Each path is a new rotation, seen through one point. The rows after it are directions, each followed by how far the rotation turns it, in deg/step (0 if it stays put).
Each turn is a multiple of 5 degrees from 10 to 175, or 0.
Each row of a path follows its step; steps can be skipped.

step 3: [ -7  11   4   0 -12  -6  -5 -19   4  10  -1   0  28 -11  11  -3  19  -3
  -4  12 -18 -10  10   4   7 -11   9 -15  -8   5  -3 -14  14   9  -4   2
   0 -24   1  11  -4   5  12   2   3  12  -3   6 -17 -16  -4   3  -6]
step 10: [ 15   8  16   3  -8 -18 -23 -23   3   2  -7  -6  19   1  -4   2 -12  16
   7  -9  -2  16 -10  -7   4  -4   0   6   1  -2  14  16   2   5   7  -8
   1  -7  11  -5 -25  10  -1  -3   9  -7  12  15  -8  -6   2   4  -1]
step 12: [ -7  15   3   8 -11 -27   8  -4   6   9  -2 -21   2  -1  14  -4   5  -3
 -15  12 -13   2 -10  -6 -10   8   7  -2 -13   4  15   2 -26   0  14  -5
   8  10  -7   7  12   5  19  -1  -8 -15   0   3   1 -15  -6  -4   3]
step 14: [ 10  -3   8  18  -9   0  -9   3   6   1  -6   4   7   7 -13  -3  -5   5
  17  -9   5   4  -5 -14  -8  -2  -6 -23   1  19   7 -25 -23   9   4   7
 -16  -1  -8 -18   4   6   2  -5 -10  -4  21  18   7   0  -2   8   0]
step 15: [ 10   2  -6   2 -15 -33   2  -3  11   7  -8  -4  11   1  10 -26  -9 -12
   4  10  -6  16   0 -25  -7 -11   7 -15 -15   4  -7 -10   4   3  13  -4
  -7   3  -3 -15  10  -2   4   6  -3  -6  -2  11   0   0  -7  -6   4]
step 17: [ -1  17 -10  -1 -14  -6 -16   8  -6   0 -12   6  -6  13   0   1  -1  18
   4 -12  -5  -1  -9  -8 -10 -14   1   4   7  -4  19 -19 -30  19   0  -7
 -23 -11  -9  10   5   9   0   8   1   8  -1   3  -1  -6 -13   1  -2]
step 19: [-10   9  -9   5  -3 -11  -4  -3 -12  -4 -11   0  26  -6  -7   6   2  -7
  -5  -2 -18 -12   7 -22  -3   5  14 -11  -1  13  -8   3  -1  -1   8  -4
  14 -21 -13   4   0   1   3   3   0   8  12  14  -2   3  -3  27  21]
step 23: [  4   5  18  -6   0 -12 -20 -21  10  -4  -2   2   3 -20  -4  14  -2  18
   7   0  -6  12   9  -1  -8   3  16 -12  -5   6   8  -5   8   7  -7  -5
   1 -27   5 -11  -2   8  -6   5  14  15   8   6  -5 -16 -17   3 -10]
step 27: [ 19  -4  -1  30  -1  -3 -11  -2   1  -6   0  -1  10  -6  -6   6  -6   3
  -8   1   8  17 -18 -16 -22   3 -16  -9   5  12   6   4 -15   8  -1  16
 -17 -19  -4  -6   6  -5  10  11   0  -6  -1   1  12 -14  -6   5  -5]
step 29: [  0  33  17   2 -27   6  -7  -9   0   2 -14 -16  21   8  -1   1  -9   9
  12   1  -6  -7 -11   1   5   5  -8 -11  -9   8  14  13  -3   2   0 -10
   6 -17   5  14  -4   3  -7  10  -5 -10   3  15   1   7   9   6  -1]
Directions:
[-7 -4  0 -4 -2 -1 -1  0  0  4  2 -4  0 -3  2 -3  4 -1  5  1 -3  1  0 -3
  5  8 -6  0  4  2  1 -3 -3 -1 -2  2  3  0  0 -3 -2 -3 -3 -1  0  0 -1  4
  1  0 -7  0 -6]
40
[ 1  0 -2  2  5 -2 -1  1 -3  2  1  0  1  0  0  1  1  3  0  1 -3  3  3 -2
 -3  1 -2 -5  7  4  3  3 -4  3  4 -5 -3  7 -6  2 -2  3 -1  2 -5 -1 -3 -7
  4  1 -3 -1  2]
140
[ 0  0 -1  2 -4  0 -1  4  5  2 -3 -4 -2  1 -3  1  1 -1  0 -3  3 -5  5  2
  0 -3 -4  6  4  2  0  0 -1 -1  5 -3 -5 -3  1  4 -4  0 -2 -3 -2 -5  4 -2
 -8  2 -1 -4 -4]
95
[ 4  1  2 -4  1  0  3  7  1 -3  3 -1 -5 -1 -2  3 -4 -1  6 -1  7  1 -1 -1
 -3  2 -1 -4  2  0 -1 -2 -6  0 -2  0 -4 -2  4 -1  3  2  0  7 -3  2 -2  2
 -2 -5 -2 -3 -1]
115
[ 4 -2  3  1 -3  1 -5 -2  5 -2  2 -4 -5  0  6 -4  1  2 -3 -4 -6  2 -1 -2
  1 -1  2  3  4 -1 -5  1  2  0  2  0 -5  1  4  0 -4 -1  5  4 -2  1 -7  2
 -2 -2 -2  3  4]
145
[-4  0  0  6  0  2  4  1 -3  3  0  6  1  0 -4  3  1  0  1 -2 -5 -1 -3  1
  2  1 -5 -1  2  1 -3 -6 -1  2  3  8  1 -5  1  0 -3  1  4  3 -3 -1 -2 -3
 -3 -2  1  0  6]
135
[-3  0  7  5 -3  0  1 -3 -2  0 -5 -7  0  5  2  0 -2 -1  4  1  5  4 -2 -2
 -3  2 -2 -1 -3 -4  3 -1 -2  0  3  5 -2  7 -1 -1 -1  4  0 -1  2 -6 -3  1
 -2  3  4  1  2]
20
[  0   1  -4  -1  -2   0   0  -3   1  -2  -2  -3   6 -10   1   4  -3  -3
   0  -5   3   2   1  -1  -3   0   1   0  -1  -2  -5   2   4   3   2   5
   0   3  -3  -2   4   0   4  -2  -5   1   0  -3  -4   1  -6   1  -3]
90

step 0: [ -9  -8   1 -16  -3   2  12   2  -9  22 -25 -19   3 -17   7   4  -2   6
   1  -7  20  -4  -1   7  18  -4 -10 -11 -18   3 -19 -18  11  -7  18   8
  10   0   2  -5   1  14   1  -5  -9   2  -2   2   1  17   5  -5   6]
step 1: [  3  12 -13  -1 -10  17 -13  11  -5  21  17   5   9  -1  10   6 -15  17
   5   5   0  -4   5  -2  -3   0 -22  -9  -9  -3   1 -13   9   3 -10  16
   9   1  16 -12 -10   4  -6  17   3   1   4  15   3 -23 -10  -1 -18]
step 11: [-13  -1   4  -2  18 -10   8   9  -8   7  -5   5  -9   8  -6   6  -3  12
 -19 -13   2  -8   2  -5  12 -18   6  15 -10 -26  -2 -11  -9   5  13  -7
  24  11  11   2  -5 -16   8  -9   1 -18  15   6  -7   8   2   2   9]
step 12: [  2  14 -22  -6  -6   8 -12  11  -4   5 -11  10  17  -7   6   3  -4  -9
  16   9  -3  -4 -13   0  12  19 -23  16 -11 -19  -3  -8   6  -3  18  -7
  14 -10   0  16 -14  -9  -7   0  -3  10   2  -4   2   8  -7  10  14]
step 16: [-24   0  -2 -12  12  -8  27 -15 -17  14  11 -18 -11   3   0  -9   0   3
   2  -1   3 -22  -3   6  12  -5  -2   2  -8  -6  12  -7   4 -18   9  17
  -7 -11   3  11 -12   2  -2   5  11  -9   3  12  -8   9  14  -5   0]
step 18: [  4  -6 -18 -13  -1   6  -3  17  -1  13  -7 -12  14  -9   9  -1  -7  -5
  -1   2  12 -13 -14  13  17  -2   9   8   1   9  11  -5   1  -6   3  -2
   8  17 -21 -31  -7   4  14 -10   7  11  -4  17   4   0   7 -12  13]
step 19: [ -8   4   5 -10 -17  -1  11  13   1  19  13   2  10  -9  -9   7  -9   9
 -20  -5 -13  -9  -3  15  11   0  -4 -21  -4   6  17 -17  11   5   9  12
  17   7  12  12   9   0  -9  18   0 -13  -6  15  -8   3   1   5   4]
step 21: [ -1  14   1   8   7  33  -2  -3  -9  24  -7 -13  -3   5  17   4 -18   7
   4   5   2 -13 -10   6  19   7   0   1 -18   8  -5  -3  17  -1   2  -7
 -18   3  -9   6  -7   7  -6  -1 -11  13  -2  14  -5   9  17   2  -4]
step 22: [ -1  16   1  -5 -16  10  -1  14  -4   3  13  -5  -9  18   0  11 -12   3
 -15   3   4 -21  20  -6  14   1  -9  -6   7   3   1 -11 -11 -20 -12  -8
   3   5  21   4   2  -9  12   3  -4 -22   5   6   7  -8   1 -11 -18]
step 24: [-13  23  -8 -15  12   8 -13  -3 -12  -2  -3  -1   0   0  -1  22  -8  -7
 -13  12  12  -5 -15  10  -1   5 -11 -19   4 -11   5  -9  -1  11   4   9
  -2  13 -12  -4   0   3 -16  -1  -4 -15  21  13 -15  14  12   7   2]
Directions:
[ 4 -4  2  4  4  3  0  3  1 -2 -3  3  6  1  0 -3  2  0  1  6  6  1 -3  6
 -2  1 -7  0 -1  3  0 -5  0  1 -2  0  0 -3 -2 -3 -6 -1 -4 -5 -1  2  2  3
 -1 -2  4  0 -1]
125
[-4  0 -2 -1  6  2  1 -5  2  5  0  1  5  0 -4  2  2  0  3  5  2  3  3 -2
 -3 -1  8  1 -4  2  2 -2  2 -2  2  0  2  4  0 -1 -1 -6  4 -4  3 -3 -3 -2
  3 -4  3 -6 -2]
155
[ 1 -5  2 -3  2  1  3  2 -4  4 -3 -2 -2  5 -5 -4  3 -2  0 -1 -2  1 -5  0
 -1 -4  2  3 -4  1  1  3  3 -1 -3 -2  1  1  2  4 -3  7  6 -1  3  5  3  2
  4  4  1  1  2]
155
[-6 -3  1  0 -9 -5 -1  0 -1 -3 -1 -1  2 -1 -1  1  5 -1  5  1  6  1  0  3
  1 -3 -1 -2  0  5  1  5  5  2  4 -2  1 -4  2  4 -5 -2  3  4 -2 -4  0  0
 -3  0  3 -1 -3]
110
[-1  3  1 -3  1  2  2  1 -1 -2 -4  1 -7 -5  1  0  1  1  5  2  1  5 -4  5
  0  0  2 -1  4  1  0 -4 -4  0 -5 -1  2  4  2  3  4 -3  7  0 -4 -2  6  3
 -2 -5 -2  0 -1]
160
[-3  1 -7  1 -1  2  4 -5 -6  4  2  2 -1 -1 -1  0  4  0  5  0  6  2 -2  0
 -1  4 -2 -4 -3 -5 -7 -1 -2  3  2  4 -4 -1 -1  3  0  2 -3  0  3  3  3 -3
  0  2 -3  1 -3]
90

step 5: [-18   9   6  -5  -6  10  -5  -9  14  -7  -6   2   7  -7 -14  -7  -9   3
  -7  -6 -13   0 -11  -6  20  15  13  12  -3  -1  -4  22  15 -11  -8   5
  -1 -18  -7   4  -3 -10   9   6  -1 -19  -8   6 -13   2 -14  -9  11]
step 11: [ 17   2   2  -4  12  11 -20  -3   8  -6 -12  -4  14 -12  11   6  17  -6
  -1   4   1 -21  -3  -8   2  10  -4   9   5 -20   2 -14   9  -5   2  11
  -1  -9  10   5 -12   2 -19 -10   6   6   6  14  10 -19  10  -4  -8]
step 12: [ -1  10  -3   7  20   1   1  11  23   2   2  -1  -8 -18  -4 -16  -7  -1
   0 -13  15   7  -8  -3  17   4   1   1  -3   2  -4   5   4   1  13  -3
 -18 -14 -30  19  12  -6  10   5 -11  12   0  -8  -4  -1  -7   6   4]
step 14: [-11  -7 -12 -23   4 -10  -7   4   7   5  22  -3  -2  -6 -25   0  -4   7
  23   5 -14  -2   6   5   3  -4   5  -7   6   5  -6  11  -5  -3 -17  16
  -7   2  -7   3  -1  -8   1   0  21  -5   9  12 -14  12   9   6  13]
step 16: [ -5  -3  -5  11  -6   5 -19 -20 -14   8  -3  10  13   8  -6  13  -8  16
  -1  -2   3  14 -13 -12  15  12   3   7  -1   3  16 -16   3   1  -3   7
  -6  13  -2 -12 -17  -8  21  -2   0 -16   6 -14  -5   8   5   2   7]
step 18: [  9  10  23  -8  -3  -9  -9  -6   8  15 -11   6  -1   0  13   6   3   8
  -8  16  14   3  -3  -8  11  -9  19   3  10  -2  -1  -7   3  14  -5  -3
  17  -6  -2  -3   7   0  -1 -20  22  19   0  -3  11 -14  15   0  -7]
step 20: [ 16 -11  18   3 -13  -4  -1   9  -4  -4  -7   5  -4  -7   8 -20  -5  -7
   4 -11  -6  -7  13   2 -18   0   1 -13   8 -16   9 -20  -3  -8   7   2
  -1  10  14  16  -7  11  12   8   4   8  -2  17 -12 -14  14   3  12]
step 24: [-10  28  -1  13 -13   6  18  -1  10   8  -4  -6 -12 -18  -1 -12  16  -2
 -10  -8   6   8 -13   5 -14   9  -2   9   3  -2 -11  13  -1   8  -1  -5
  11  -9 -12  -7  -6  12   3  -1   5 -18   9   5  -9   5 -15  15   1]
step 27: [  2  -6   6   2 -17 -12 -20  -5 -15   7  -1 -10  -7  -8  19  -7 -14   1
  -5   7   1   1   8 -12  -1 -15   0   9  14  -2  -4 -26   4  -9   8  18
  13   4   2 -11 -14   8  -5  -7 -10   3 -11  -4  -6   0   0 -18   8]
step 28: [-10   1 -12   7   3  20   8   8  -9   7   1   3  17  11   1 -13 -19  22
 -10 -11  -2   3  -2   8  12   8  26   1  -3  -4   6   4  -2  -5  -2   0
 -14  18  -7   3   2 -10 -15  15   6   7  11 -15   7  -4  -3 -13  -5]
Directions:
[ 4 -9  5 -4 -2 -4 -1 -1  2 -1 -1 -6 -1 -1 -2  0 -2  3  1  5  3  1 -3  2
  0 -5 -1  3 -4  2  2  5 -3 -2 -6 -1  0 -3 -1 -2  0  0 -3  0  0 -2  0  4
  6 -1  0 -1 -2]
90
[-1 -3  2  3  6  5  6  3 -2  3 -1 -2 -4 -1  2  2 -1 -2  0 -6  0 -4 -5  2
  1 -2 -4 -4  2 -2  3 -4  1  0 -6  5  3 -4  2  2  2 -5  3  1 -3  3  2  2
  4 -1  4  2 -1]
35
[-2  5  3 -1 -3 -3 -1  3  3  1 -3 -2 -3 -9 -3 -4  2 -1 -3  4 -5 -2  3 -3
  2 -1  2  3  1 -1 -3 -2  5 -3 -5  5  3 -4  1  1  0  2 -5  0  2  2  4  2
 -1  3 -2 -2  2]
115
[ 3  0  0  3 -1 -4  2 -2  1  6  2 -1 -1  0  2 -5  0  0  0 -5  0  1  0  3
 -1 -3  5  1  4 -1  2  1 -4  6 -3  4  2  6  5  1  1  0 -5  5 -2 -8  4  0
 -3 -3 -3  0  2]
100
[ 1  0  5 -5  0  2  2 -6 -2  7  2 -2 -3  0  2  4  4 -2 -2 -1 -6  4 -4 -2
  5  1 -1  1  3 -5 -3  2  2  1 -2 -4 -4  2  1  0 -6  3  0  0 -2  0 -5  1
  2  4 -1  1 -1]
135
[ 5  0 -1 -2  0 -2  3  0 -3 -5 -3  0 -7 -2  1 -3  0 -3 -1  1  1  5  4  2
 -2  3 -3  1  1 -4 -3 -4  3 -1  5  2  6  1  2 -3  0 -3 -1  3  5 -5 -6 -1
  5 -3  1  2 -1]
155
